A single turn carries every row of the set below to another of its rows. Some are shown first; where does it send the rows asked next?
q836: [ 13.6   2.0 -10.4   0.9   1.4 -23.1 -23.2   5.8   0.5 -22.3  -1.1   3.0
 -14.8 -10.7  -7.6  12.7  -7.3   5.9  -2.7 -17.0  30.2  -7.5 -19.1   0.5
  -7.1   7.0 -27.4   0.2  11.3  -1.5  29.5 -12.0   4.7  15.3   7.7  -2.3
   7.4   9.5  -7.7  25.4 -10.1   7.9   2.6   4.0  -5.7  -2.5   4.1   8.2
  -0.8  -4.8  12.9  17.8]
q360: [ 17.1 -19.9  -2.9  -9.7  -0.1   0.3   0.2 -21.6   7.3 -11.4   3.2   9.9
   8.4   4.8   6.7 -23.1  10.8  -8.2  10.8  12.0   7.2  -3.7  11.9  -2.3
  19.2  -1.6  15.7   4.3  13.8  -3.3  -3.7   5.2   5.5  -7.4   3.6   2.1
   6.0  -9.7  -1.5  -5.6  -7.4  10.6  -5.6  -4.3  -2.6  16.8 -19.3   8.6
   3.1  -6.7 -15.6  -1.2]
q866: [ 26.9  11.4   7.9  -4.6  -5.5   9.3  20.4 -27.3 -23.6 -24.2   1.8   3.3
 -16.8  -1.7   2.1   1.0   7.4  -1.7   2.4  13.4  -9.0  10.7   3.2  18.7
  20.7  -2.0   7.5  -3.4   9.2  13.9  10.7   9.0  20.8  15.2 -21.4  -3.4
  -4.7  -3.2   0.1 -12.5  13.3   0.0  -4.8  -7.7   0.1  -7.0 -13.3  26.7
  -5.5  15.2  -3.7   2.8]
q216: [ -9.2   6.3   5.9 -15.1  -6.9  -7.4   6.2  -9.5 -13.3  -7.2   4.0   2.5
 -21.0   5.5  13.8 -10.6  23.7 -17.9   8.7  -3.4 -18.6   7.2  10.7   7.2
  17.9   3.0  -4.7   3.5  13.0  -5.2   3.8  11.6  16.0   4.2 -11.2   1.8
  16.2 -21.7   0.4  -4.1   4.2  -5.1  13.8  24.6   0.6  -6.7 -21.3   5.3
  -0.8  16.7   2.2 -13.8]
q158: [ 21.5  14.0  -5.5   6.8 -15.5  13.7  20.2 -19.4 -23.8 -15.3  13.4   1.3
  -6.2   3.2   6.4   0.1  12.2 -11.9  11.7   9.1  -8.0  14.4   7.9  10.5
  10.5  -8.0   9.3 -12.4   8.4  14.3  15.9   4.2  11.9  -1.1 -21.0   5.3
  -6.5   4.6   5.9 -18.4   7.5   0.2 -10.2 -10.3  -5.0 -11.3  -6.6  26.2
  -1.5   7.8   9.1   4.5]
q471: [  5.2   8.6  -4.1   1.9   4.4 -26.7 -20.2   9.3  -0.3 -19.4  -3.9   3.5
 -15.1 -13.9  -2.6   4.6  -3.1   4.1   0.2 -19.2  25.2   3.8 -28.5   0.3
  -4.4   2.8 -33.5  -3.8  12.9   1.7  34.0 -10.6  -0.2   9.3   5.5  -2.9
   3.7   6.5 -10.1  20.7 -13.9  10.1   4.9   6.4  -1.8  -5.8   3.3   3.6
   6.0  -6.4   7.5  17.9]
q628: [-14.5   8.2  -2.5 -15.0 -11.4  -9.4   9.6  -7.3 -26.6   5.4  -4.3   9.9
 -10.9   8.0  13.3  -4.5  17.3  -7.0  13.6  -2.9 -18.4   4.4  19.5   5.9
  20.7  -3.4  -3.9   9.0  12.3  -5.7   3.8   9.9   2.3  -6.4 -22.8   9.3
   9.8 -15.1 -12.7  -8.5   5.0  -6.6  11.5  17.2  -0.5  -1.7 -16.0   2.9
   5.7  14.2   8.2   0.2]
q186: [  6.7   2.6   0.7   3.1   8.0 -30.2 -20.0   5.1   1.7 -11.4 -13.8 -12.9
  -8.8  -3.9 -15.3  -2.8   5.0  19.1  10.9 -10.6  30.9  -9.8 -10.9   0.8
 -12.0  16.7 -41.7   8.4  -2.9   6.3  21.8   5.0   5.3  16.3  -7.0   4.3
   9.3   7.4   7.9  20.8   9.9   5.5   1.2   3.4  -5.0  -9.3  -9.6   7.6
   5.7  -7.2   6.6  21.7]
q721: [ 15.0  -0.8   0.3   7.0  14.7 -18.6 -11.1   1.1  -3.1 -16.3 -13.9  -5.2
 -14.4  -2.7 -12.1  -9.9  -3.1  26.9  -5.5  -2.4  35.3  -7.7 -20.5  -7.2
  -7.3   5.8 -43.6  -8.2   1.9   6.0  30.0  -8.2   2.4  12.8  -9.2  -0.5
  -0.6   9.6   1.4  18.0   6.1  10.9  -1.5   8.4  -7.3 -12.9  -5.7  11.7
   3.2  12.0  15.7  11.6]
q817: [ 20.2 -12.0  -6.0 -11.3   0.8   5.4   6.5 -18.2  -2.4  -0.6  10.2  16.7
   6.3   8.7   9.7 -22.3  22.0 -15.9  18.3  19.5  10.9  -1.6   1.2  -3.4
  10.2  -2.7  12.5  -6.3  18.9   3.3  -4.2   0.5   5.6  -9.5  -0.8   7.6
  -5.4 -12.4   7.9  -4.8  -3.3   4.3 -10.3  -2.7   0.4   8.4 -21.1  12.1
  -0.9  -2.3  -4.2  -2.6]
q992: [  3.6   6.3  15.3   9.9  -0.4  -2.4  10.9  -9.3 -24.4 -17.0 -13.1  11.3
   2.1  -1.1   1.7  -2.1  24.7   2.4 -14.2  14.5 -19.3  -4.5   7.1  13.9
   8.4  -2.0  11.6   7.8  11.4  13.2   8.1  16.6  13.4  -1.0 -16.0  25.3
  -2.6   3.1   1.6   0.6   5.1   0.0   9.1   9.4   0.4   4.4 -27.6  -7.5
  -6.8   2.1 -14.6  -7.6]
q618: [-12.4   8.3   1.5  -1.6 -12.0  -0.8   9.1  -8.8 -11.9  -1.1   6.2  -8.6
 -15.4   1.4  16.3 -11.4  26.1  -8.2   7.7  -4.4 -20.2   9.2  23.8   4.4
  14.4   5.9  -9.2   2.7   8.3  -7.4   1.3   6.8  19.4  -6.5 -18.6  -6.1
  14.6 -19.6  -4.1  -8.4  -5.9  -7.3  10.8  20.8  -5.0  -3.8  -7.4  16.3
   3.2  12.2   3.5  -2.9]
q938: [  9.4  -1.8   1.2   7.3  -2.2  -7.1 -13.3  20.4   1.1 -14.3   0.8  -4.3
 -19.2 -20.5   0.2  11.8  -1.2  17.8  -7.6 -17.9  22.2  -6.1 -16.0   9.6
 -12.7   7.6 -37.6  12.7   8.3   4.1  22.2   4.4  11.1   7.2   4.5   4.5
  -6.0  20.9  -6.7  25.1 -10.2  -0.3   2.7  -2.6   1.6 -11.2   4.1   0.3
   5.2  -6.4  10.8  14.9]
q680: [ 20.8   9.4  -9.5  -7.3  -4.0   7.6  20.6 -26.2 -23.9  -6.6  -1.1   8.5
 -13.3   3.3   5.5   2.5  -1.1   4.5  15.0  16.3  -8.4   8.3  10.7  11.1
  23.3 -12.4   8.3  -2.1   9.6   7.2   7.7   6.6   8.0  -0.7 -26.0  -3.8
 -11.0  -4.5 -12.2 -13.3  11.8   0.0  -8.2 -10.9  -1.9  -1.2  -8.6  25.2
   0.2  13.8   5.7  10.6]
q382: [ 14.5   2.0  -1.3  12.4   7.8 -11.9 -16.5  15.6   9.7 -15.5  -4.1  -4.8
 -22.6 -23.9  -4.4  15.4  -0.9  14.6   3.6 -10.5  21.6   2.9 -15.1  11.2
  -9.1   0.9 -36.9   0.4   4.1  -3.2  30.2   7.3   2.8   6.4  -1.5  -6.3
  -5.1  15.0  -5.8  24.5 -12.2  -2.0   3.5  -3.8  -5.4  -4.7   3.8   6.0
   0.2  -7.3   2.0  19.6]
q340: [ 15.0  -2.2   5.2   6.5   8.7 -10.5  -7.1   4.9   3.9 -16.9  -4.7  -7.8
 -17.7  -4.9  -6.7 -11.7  -7.3  26.9   2.0  -7.2  35.9  -5.9 -20.4  -1.6
 -10.1   4.7 -47.3   1.8  -4.4   9.7  24.0   3.2   6.5   3.4  -4.4   2.6
  -6.8  16.5   1.5  14.6   9.4  11.6  -5.0   1.7  -2.4 -23.0  -4.8   8.8
  12.5   7.2  16.6  10.4]
q766: [ 11.8  -3.4  -3.2  13.5   5.4  -8.8 -12.5  19.7   5.6 -14.5  -6.0  -4.7
 -25.1 -20.1  -4.3  15.0  -1.4  16.5  -9.8 -13.8  20.8  -5.1 -11.1   4.3
 -11.8   1.8 -37.2  -0.8   6.7  -2.2  30.9   0.3   3.7   9.0  -2.8  -1.8
  -0.3  16.5  -7.4  27.6 -12.0  -0.8   5.5   1.4 -10.6  -5.0   1.7   2.0
  -4.3   1.0  11.2   8.5]
q335: [ 17.9  15.0   1.2   3.0 -14.7   6.2  17.6 -29.5 -25.0 -23.3   5.4  -4.5
  -6.4   1.3   4.6  -4.6   4.8  -0.3   1.5   3.8  -8.6  14.8  11.6   8.9
  21.3  -0.9   6.9  -5.9   6.3  12.2  14.2  -2.3  18.2   6.4 -22.5  -7.2
   3.3  -1.9  -4.1 -21.3   6.3   5.6  -7.3  -5.2  -4.9  -6.2   0.2  33.0
   3.6  10.6   3.2  11.5]
q319: [  5.2   3.1   3.7  -2.5   5.1 -23.2 -20.8   7.5   0.0 -11.9  -1.9  -7.6
 -10.7  -1.9  -5.2  -6.7   3.3  21.1   8.6 -10.1  38.7 -12.8 -18.1  -0.4
 -12.9  19.2 -44.5  11.0  -1.5   2.9  10.9   4.7  13.3   4.3  -3.2   4.8
  -2.1   4.0   5.0  22.2   5.4   5.3   2.9  13.1   1.5 -15.9  -7.2   9.3
  10.9   2.0  14.0  19.3]
q389: [  5.4  -0.5  17.0   9.6  -1.4   0.8  10.2  -8.4 -17.3 -14.7 -14.3  12.5
  12.7  -4.3   3.7 -17.6  25.7  13.0 -20.8  11.0 -14.5  -8.1  14.2   3.5
  14.6  -4.7   4.1   3.0   9.9  13.0   8.1   9.4   6.1  -6.3 -19.1  23.9
  -4.4   5.0  -2.8  -3.4 -10.5   1.9  -0.7   1.5  -0.2  10.1 -22.9  -2.1
   1.4  -2.7 -12.6  -5.5]
q694: [  9.6   2.4 -10.4   1.8  -0.2 -17.8 -20.2  11.1   7.4 -18.8   8.8  -0.4
 -16.9 -12.6  -0.2   4.5  -9.9   7.2  -2.6 -15.2  24.6  -5.5 -30.1  -5.4
  -9.5   2.1 -25.1   1.6   8.1   4.9  24.6  -6.5   9.9   4.5  11.5   0.3
  -4.2  11.4  -7.0  24.5  -8.8  11.8  -2.3   2.5   1.8 -12.5   6.0   5.0
   7.9  -4.1  17.3  11.9]
q559: [  9.6  -7.5   1.1   2.4  10.0 -20.9 -21.9   6.3   5.0 -11.0  -9.5 -10.0
 -13.5  -3.0 -11.5  -0.6   6.0  21.4   8.8  -6.4  39.2 -11.5  -5.3   3.0
 -11.4  16.1 -44.0   7.4  -2.2  -7.0  19.4   5.1   4.3  12.9  -6.3  -0.3
   9.2   8.4   5.4  21.0   8.2   1.1   5.4  11.3  -6.4  -8.6  -8.8   7.7
   1.4   4.2  11.1  19.3]
q659: [  8.6  -0.8  14.7   6.1  -8.4   5.7  14.0  -2.8 -23.8  -8.4  -6.9  18.0
  11.6   1.1   5.1 -13.3  34.4  -0.8  -4.7  10.0  -8.2  -4.3  16.9  11.0
   8.0  -5.9  -2.7   2.1  11.5  12.6   9.4  12.9  -0.3  -6.0 -17.8  32.7
  -3.4  12.6   8.5 -11.5  -0.1  -4.5  -2.9  -1.7   2.1   1.2 -25.7  -2.9
   0.7  -3.6  -3.9  -5.6]
q483: [ -7.9   8.1   0.6  -7.7 -17.7   1.2  13.5  -6.0 -24.0   6.5  11.8   5.5
  -9.2   7.8  16.1  -8.2  32.7 -23.2  14.6  -4.7 -10.9   8.2  15.5   9.6
   8.3   9.3 -11.5   1.9  19.6  -2.7   0.6   1.6  13.4  -7.0 -13.2   5.9
   6.4 -15.2   0.8  -7.3  -5.9 -10.3   7.9  15.3  -2.6  -4.1  -9.3  10.8
  -0.4   7.0   8.3  -3.3]
q296: [  5.2   4.1   5.3   3.4  -1.6   0.1  10.9  -9.5 -27.6  -4.4 -19.1  17.0
  -0.2  -2.8   6.9   5.6  21.4  11.5  -4.3  15.8 -17.1  -4.9  20.0   7.1
   7.6 -14.5  16.4   8.3   8.6  14.4   6.7  11.9   2.5  -6.0 -24.3  22.1
   0.3   8.3  -4.2  -4.4   8.6  -0.1  -1.6  -4.2   3.0   5.8 -23.4  -3.1
   4.9  -0.3  -5.8   3.6]
q138: [ 18.9 -18.5  -0.4 -12.0   6.2   4.5  12.1 -27.4  -0.9  -9.7   4.7  13.2
  -5.9   8.9   7.0 -16.4   4.3 -17.6  10.5  16.9   5.4   3.7  -2.4   5.5
  15.1  -0.5  16.8   4.3  20.2   0.4   0.2   6.4   8.5  -2.2   7.7  -3.6
   2.4 -10.8  -3.7  -4.0   3.1  12.6   1.8   0.1  -4.0   8.9 -19.7   2.2
  -5.5   2.6 -14.8 -12.6]
q611: [ 11.2  -3.0   2.3   5.4  17.0 -18.9  -3.6   4.0   6.7  -4.4 -12.1 -12.2
 -19.1  -6.5 -11.9 -15.9  -1.8  23.2   2.4  -3.6  29.7  -4.7 -22.5  -8.9
  -9.9   8.1 -46.9  -5.8   0.9  11.9  26.4  -4.2   0.9  11.2  -8.4  -7.3
  -2.5   5.6   2.2  21.1   3.1  10.9  -3.3   0.6 -10.1 -12.0  -5.4   7.8
   4.8   2.8  10.7   8.4]
q233: [  9.3 -14.2  -5.3 -19.9   4.8   0.0  11.9 -23.8  -8.1   8.4  -3.6  21.2
  -7.3   8.3  14.3 -10.9  10.5  -8.9  16.2  15.9   1.8  -2.2   8.0  -4.5
  13.2  -8.7  16.5   6.3  18.3   1.1  -3.3  -2.1  -0.7  -9.4  -1.1  -4.8
   6.0 -12.6 -10.6  -4.0   0.6   8.9  -3.3  -2.2   0.7  11.5 -15.2   1.1
   7.5   0.8  -2.2  -4.3]

q340 turns into q694
q158 turns into q817
And these:
q296 turns into q680
q721 turns into q836
q335 turns into q360
q382 turns into q611
q866 turns into q138

